500 stands for zero in the data rows.
Every row has a hidden score. In each pair, how much higher is the second row's than the first's? 6 means about the same, 12 much higher and 0 much lower.
np.array([500, 448, 572, 581, 567, 524, 475, 484])
np.array([469, 398, 470, 508, 486, 540, 462, 460]) ~ 5
np.array([440, 510, 436, 457, 488, 399, 504, 407])
np.array([639, 441, 585, 446, 495, 487, 648, 414]) ~ 0
np.array([465, 492, 411, 611, 630, 493, 450, 472])
np.array([535, 422, 476, 447, 608, 521, 424, 394]) ~ 3
np.array([346, 496, 422, 668, 746, 554, 256, 573])
np.array([400, 448, 392, 580, 476, 515, 460, 413]) ~ 3
np.array([407, 450, 397, 557, 492, 520, 435, 399])
np.array([406, 474, 453, 523, 422, 513, 450, 613]) ~ 11
np.array([410, 478, 442, 558, 421, 501, 445, 420])
np.array([582, 527, 544, 456, 517, 487, 583, 542]) ~ 5
np.array([511, 572, 518, 484, 539, 416, 459, 401])
np.array([646, 454, 581, 424, 511, 488, 633, 414]) ~ 0
np.array([427, 581, 459, 512, 583, 498, 465, 649])
np.array([424, 513, 476, 444, 384, 440, 544, 395]) ~ 3
np.array([421, 435, 460, 567, 521, 469, 527, 390])
np.array([650, 521, 618, 366, 512, 549, 563, 575]) ~ 8
np.array([427, 599, 488, 408, 494, 466, 532, 559])
np.array([592, 529, 575, 333, 561, 450, 653, 598]) ~ 1
np.array([591, 430, 598, 463, 536, 503, 537, 430])
np.array([689, 561, 648, 278, 526, 498, 630, 657]) ~ 11
np.array([439, 592, 475, 613, 587, 437, 404, 573])
np.array([619, 559, 629, 348, 463, 564, 545, 609]) ~ 3
np.array([488, 469, 393, 466, 321, 509, 540, 423])
np.array([539, 539, 565, 479, 408, 473, 573, 597]) ~ 10
np.array([487, 496, 507, 437, 414, 375, 511, 364])
np.array([512, 573, 497, 450, 420, 507, 483, 646]) ~ 11
np.array([500, 569, 512, 494, 616, 483, 516, 563])
np.array([494, 449, 535, 604, 534, 522, 443, 412]) ~ 3
np.array([611, 541, 616, 377, 470, 558, 550, 595])
np.array([385, 385, 368, 532, 589, 515, 409, 462]) ~ 2
np.array([490, 494, 420, 547, 554, 559, 394, 494])
np.array([561, 462, 585, 404, 491, 405, 590, 414]) ~ 5
np.array([613, 509, 586, 430, 417, 537, 506, 551])
np.array([390, 514, 460, 529, 472, 444, 544, 497]) ~ 7
np.array([564, 420, 566, 429, 459, 538, 513, 436])
np.array([448, 412, 483, 526, 473, 407, 486, 396]) ~ 8
np.array([453, 489, 486, 524, 658, 434, 391, 422])
np.array([494, 444, 512, 594, 523, 540, 424, 414]) ~ 5
np.array([561, 416, 555, 560, 386, 574, 456, 396])
np.array([566, 420, 540, 400, 483, 499, 603, 354]) ~ 3
np.array([623, 574, 535, 392, 441, 541, 501, 564])
np.array([626, 452, 552, 548, 354, 515, 615, 432]) ~ 2
np.array([637, 453, 487, 351, 426, 556, 606, 497])
np.array([535, 461, 507, 485, 556, 501, 574, 448]) ~ 6
np.array([655, 530, 672, 355, 413, 549, 630, 605])
np.array([451, 445, 485, 570, 366, 504, 533, 389]) ~ 4
np.array([411, 511, 355, 541, 466, 543, 418, 558])
np.array([548, 429, 564, 360, 555, 432, 532, 413]) ~ 0
np.array([580, 504, 519, 519, 483, 556, 529, 491])
np.array([528, 427, 470, 504, 620, 619, 419, 507]) ~ 3
np.array([507, 564, 512, 381, 413, 529, 485, 600])
np.array([442, 539, 444, 527, 658, 438, 370, 469]) ~ 3
np.array([553, 560, 579, 427, 566, 500, 540, 574])
np.array([607, 521, 574, 428, 428, 454, 660, 528]) ~ 5
np.array([454, 499, 479, 519, 684, 467, 363, 450])
np.array([504, 426, 479, 581, 496, 554, 433, 392]) ~ 4
np.array([556, 435, 527, 479, 513, 490, 602, 420])
np.array([502, 482, 458, 637, 577, 522, 474, 491]) ~ 9
np.array([480, 592, 527, 511, 614, 571, 350, 680])
np.array([499, 487, 513, 606, 312, 580, 545, 605]) ~ 4
np.array([512, 583, 564, 473, 569, 536, 376, 671])
np.array([589, 531, 600, 425, 465, 462, 612, 526]) ~ 1
np.array([413, 531, 452, 594, 430, 385, 482, 460])
np.array([439, 502, 429, 611, 629, 604, 276, 522]) ~ 2
np.array([728, 539, 690, 418, 347, 577, 675, 565])
np.array([467, 603, 458, 515, 397, 449, 532, 534]) ~ 11
np.array([663, 552, 576, 471, 512, 537, 488, 625])
np.array([544, 425, 520, 495, 480, 390, 519, 338]) ~ 1
np.array([517, 534, 433, 466, 515, 568, 394, 532])
np.array([589, 460, 572, 464, 416, 492, 507, 479]) ~ 5
np.array([693, 554, 663, 302, 498, 509, 684, 599])
np.array([514, 486, 557, 484, 446, 454, 591, 419]) ~ 6
np.array([211, 393, 349, 768, 512, 528, 332, 482])
np.array([667, 575, 607, 302, 398, 515, 663, 554]) ~ 5
np.array([500, 569, 513, 519, 608, 568, 353, 653])
np.array([398, 558, 449, 622, 452, 427, 459, 550]) ~ 8
np.array([451, 586, 440, 509, 683, 605, 310, 690])
np.array([448, 386, 459, 505, 507, 494, 423, 434]) ~ 0
np.array([477, 364, 429, 488, 498, 505, 497, 388])
np.array([484, 442, 372, 583, 526, 569, 395, 426]) ~ 8
np.array([581, 546, 556, 501, 443, 574, 520, 542])
np.array([391, 473, 447, 533, 450, 440, 575, 477]) ~ 6
np.array([582, 623, 546, 369, 352, 475, 612, 568])
np.array([711, 540, 655, 320, 491, 497, 684, 601]) ~ 1
np.array([424, 465, 392, 608, 585, 558, 340, 472])
np.array([411, 535, 459, 559, 649, 421, 389, 492]) ~ 9
np.array([390, 446, 373, 617, 494, 533, 383, 468])
np.array([483, 450, 435, 518, 371, 518, 491, 389]) ~ 5
np.array([538, 520, 494, 515, 503, 576, 460, 553])
np.array([438, 444, 419, 524, 729, 503, 382, 455]) ~ 2
np.array([601, 534, 562, 468, 230, 600, 628, 555])
np.array([488, 534, 445, 568, 626, 584, 430, 577]) ~ 4
np.array([363, 540, 433, 563, 527, 481, 485, 644])
np.array([515, 563, 488, 516, 533, 523, 462, 681]) ~ 5
np.array([569, 470, 626, 551, 492, 488, 510, 465])
np.array([561, 586, 557, 535, 517, 557, 438, 611]) ~ 10
np.array([452, 605, 516, 432, 671, 424, 436, 572])
np.array([513, 483, 528, 463, 573, 414, 424, 388]) ~ 1
np.array([527, 452, 572, 513, 596, 526, 492, 465])
np.array([473, 618, 495, 453, 416, 566, 456, 606]) ~ 12
np.array([517, 532, 571, 364, 513, 470, 638, 504])
np.array([514, 571, 551, 518, 569, 581, 390, 651]) ~ 10
np.array([379, 497, 436, 545, 583, 406, 373, 439])
np.array([341, 542, 429, 652, 475, 404, 435, 565]) ~ 11
np.array([468, 481, 476, 582, 625, 543, 433, 482])
np.array([423, 412, 412, 618, 614, 554, 356, 428]) ~ 4
np.array([409, 362, 397, 503, 554, 508, 435, 437])
np.array([563, 461, 600, 511, 422, 492, 535, 481]) ~ 10
np.array([429, 479, 421, 534, 386, 503, 463, 415])
np.array([493, 470, 453, 495, 626, 435, 415, 398]) ~ 3
np.array([490, 583, 507, 502, 642, 488, 468, 586])
np.array([350, 603, 427, 498, 605, 575, 277, 740]) ~ 12
np.array([626, 551, 553, 441, 515, 532, 561, 598])
np.array([487, 546, 529, 499, 580, 447, 520, 539]) ~ 7
np.array([535, 388, 547, 507, 536, 505, 542, 452])
np.array([460, 473, 470, 546, 530, 458, 560, 428]) ~ 9
np.array([545, 593, 486, 462, 452, 554, 506, 639])
np.array([580, 452, 536, 552, 461, 571, 398, 451]) ~ 1
np.array([413, 556, 410, 482, 503, 402, 471, 427])
np.array([383, 448, 361, 668, 671, 571, 327, 457]) ~ 1
np.array([453, 506, 553, 645, 608, 500, 432, 531])
np.array([454, 448, 484, 546, 428, 498, 503, 397]) ~ 3
np.array([425, 437, 371, 628, 599, 562, 387, 445])
np.array([385, 441, 438, 687, 633, 521, 338, 490]) ~ 9
np.array([477, 498, 528, 488, 373, 504, 475, 616])
np.array([594, 611, 581, 313, 672, 499, 564, 663]) ~ 3
np.array([437, 515, 464, 416, 429, 452, 622, 470])
np.array([450, 609, 523, 559, 654, 577, 330, 653]) ~ 10
np.array([597, 548, 544, 466, 503, 513, 553, 605])
np.array([506, 527, 503, 435, 549, 473, 561, 449]) ~ 3
np.array([614, 435, 524, 457, 490, 578, 485, 504])
np.array([380, 371, 340, 632, 477, 530, 398, 417]) ~ 7
np.array([392, 495, 475, 657, 735, 532, 366, 541])
np.array([446, 522, 420, 656, 647, 544, 401, 509]) ~ 6
np.array([519, 547, 561, 482, 562, 477, 560, 536])
np.array([499, 612, 536, 430, 391, 547, 475, 611]) ~ 11
np.array([531, 527, 554, 495, 529, 439, 560, 570])
np.array([485, 483, 525, 487, 415, 494, 464, 561]) ~ 7
np.array([663, 497, 579, 388, 473, 558, 593, 532])
np.array([463, 530, 408, 480, 423, 530, 455, 555]) ~ 11
np.array([572, 403, 588, 366, 436, 461, 716, 376])
np.array([596, 496, 548, 431, 447, 538, 594, 552]) ~ 11
np.array([479, 545, 455, 548, 558, 421, 448, 468])
np.array([354, 442, 444, 578, 394, 449, 570, 392]) ~ 4
np.array([395, 562, 429, 447, 541, 413, 419, 448])
np.array([434, 576, 487, 461, 477, 381, 482, 440]) ~ 7
np.array([676, 502, 534, 434, 359, 517, 538, 524])
np.array([506, 472, 533, 402, 561, 419, 541, 429]) ~ 4
np.array([379, 524, 366, 651, 739, 534, 344, 559])
np.array([507, 588, 456, 562, 690, 584, 351, 743]) ~ 9
np.array([580, 597, 493, 412, 486, 531, 487, 605])
np.array([478, 532, 472, 555, 471, 547, 441, 600]) ~ 6
np.array([574, 533, 502, 450, 342, 497, 567, 565])
np.array([486, 602, 532, 408, 430, 463, 600, 581]) ~ 8
np.array([393, 464, 400, 590, 493, 559, 329, 475])
np.array([518, 444, 433, 558, 344, 486, 667, 361]) ~ 2
np.array([447, 403, 470, 680, 577, 503, 422, 430])
np.array([380, 482, 460, 655, 715, 536, 380, 538]) ~ 8
np.array([517, 583, 533, 484, 564, 592, 409, 606])
np.array([358, 537, 387, 594, 712, 426, 341, 501]) ~ 5
np.array([566, 434, 470, 568, 514, 527, 516, 438])
np.array([397, 517, 440, 608, 461, 406, 460, 521]) ~ 12
np.array([425, 478, 511, 555, 559, 464, 500, 435])
np.array([671, 518, 630, 339, 470, 555, 567, 596]) ~ 6
np.array([502, 423, 507, 531, 506, 496, 513, 493])
np.array([424, 367, 367, 625, 445, 529, 462, 396]) ~ 4
np.array([467, 400, 520, 516, 317, 417, 671, 342])
np.array([555, 432, 577, 487, 381, 454, 577, 309]) ~ 5
np.array([553, 441, 508, 405, 361, 529, 562, 391])
np.array([768, 572, 699, 225, 555, 450, 686, 540]) ~ 7
np.array([499, 616, 517, 433, 398, 557, 465, 607])
np.array([471, 592, 504, 413, 431, 469, 608, 553]) ~ 4
np.array([619, 461, 537, 536, 410, 540, 578, 436])
np.array([546, 421, 547, 483, 468, 523, 539, 401]) ~ 5
np.array([446, 475, 505, 523, 420, 454, 604, 526])
np.array([791, 606, 672, 239, 560, 602, 545, 576]) ~ 3
np.array([523, 440, 552, 474, 595, 545, 465, 440])
np.array([468, 597, 495, 640, 577, 488, 424, 607]) ~ 12
np.array([502, 581, 501, 520, 641, 509, 466, 679])
np.array([430, 538, 442, 615, 478, 512, 448, 550]) ~ 6
np.array([499, 484, 474, 489, 612, 559, 534, 506])
np.array([583, 563, 588, 368, 557, 498, 609, 624]) ~ 10
np.array([427, 473, 459, 567, 483, 501, 485, 437])
np.array([565, 492, 520, 586, 478, 544, 533, 488]) ~ 5
np.array([445, 400, 381, 620, 452, 479, 565, 405])
np.array([438, 468, 408, 614, 599, 561, 333, 451]) ~ 8
np.array([508, 427, 466, 609, 322, 592, 577, 584])
np.array([562, 609, 529, 448, 448, 538, 485, 667]) ~ 11
np.array([481, 489, 478, 508, 459, 465, 583, 498])
np.array([703, 574, 612, 306, 623, 396, 576, 468]) ~ 4
np.array([492, 586, 490, 620, 531, 531, 449, 660])
np.array([429, 598, 467, 579, 703, 582, 324, 621]) ~ 4
np.array([539, 546, 518, 549, 449, 438, 529, 523])
np.array([623, 396, 580, 440, 429, 599, 532, 441]) ~ 0
np.array([612, 370, 531, 454, 458, 520, 595, 375])
np.array([403, 519, 448, 551, 533, 385, 429, 458]) ~ 12
np.array([499, 628, 488, 463, 436, 553, 460, 599])
np.array([587, 502, 635, 329, 511, 439, 673, 485]) ~ 0
np.array([521, 489, 445, 459, 312, 514, 531, 423])
np.array([361, 521, 452, 577, 549, 504, 395, 487]) ~ 8
np.array([402, 448, 448, 666, 636, 554, 350, 468])
np.array([409, 450, 443, 521, 474, 465, 578, 439]) ~ 6
np.array([561, 369, 550, 525, 328, 455, 609, 266])
np.array([459, 496, 436, 644, 635, 511, 434, 464]) ~ 10
np.array([234, 444, 374, 623, 457, 460, 482, 457])
np.array([445, 574, 482, 505, 514, 461, 532, 586]) ~ 8
np.array([728, 524, 686, 332, 403, 539, 658, 541])
np.array([495, 570, 394, 386, 411, 522, 511, 590]) ~ 10
np.array([400, 468, 457, 577, 471, 497, 506, 452])
np.array([383, 431, 425, 541, 558, 459, 412, 419]) ~ 5
np.array([405, 568, 456, 607, 456, 420, 460, 554])
np.array([409, 477, 462, 580, 555, 497, 449, 392]) ~ 0
np.array([407, 418, 356, 643, 550, 488, 498, 431])
np.array([486, 577, 495, 408, 427, 447, 613, 557]) ~ 12
np.array([483, 470, 485, 391, 458, 508, 486, 391])
np.array([418, 496, 486, 642, 703, 524, 341, 553]) ~ 9
np.array([489, 456, 487, 497, 575, 429, 453, 379])
np.array([397, 499, 419, 599, 490, 403, 474, 461]) ~ 11
np.array([529, 489, 599, 599, 542, 503, 500, 544])
np.array([566, 533, 573, 455, 512, 504, 538, 562]) ~ 6
np.array([328, 401, 351, 688, 463, 522, 382, 445])
np.array([421, 472, 453, 573, 490, 511, 474, 437]) ~ 6
np.array([376, 540, 426, 604, 477, 411, 447, 553])
np.array([441, 591, 460, 404, 505, 458, 555, 548]) ~ 4
np.array([590, 534, 571, 309, 544, 571, 495, 657])
np.array([442, 547, 508, 479, 632, 481, 471, 540]) ~ 6
np.array([474, 534, 490, 487, 508, 448, 548, 556])
np.array([421, 620, 464, 407, 521, 469, 518, 592]) ~ 9
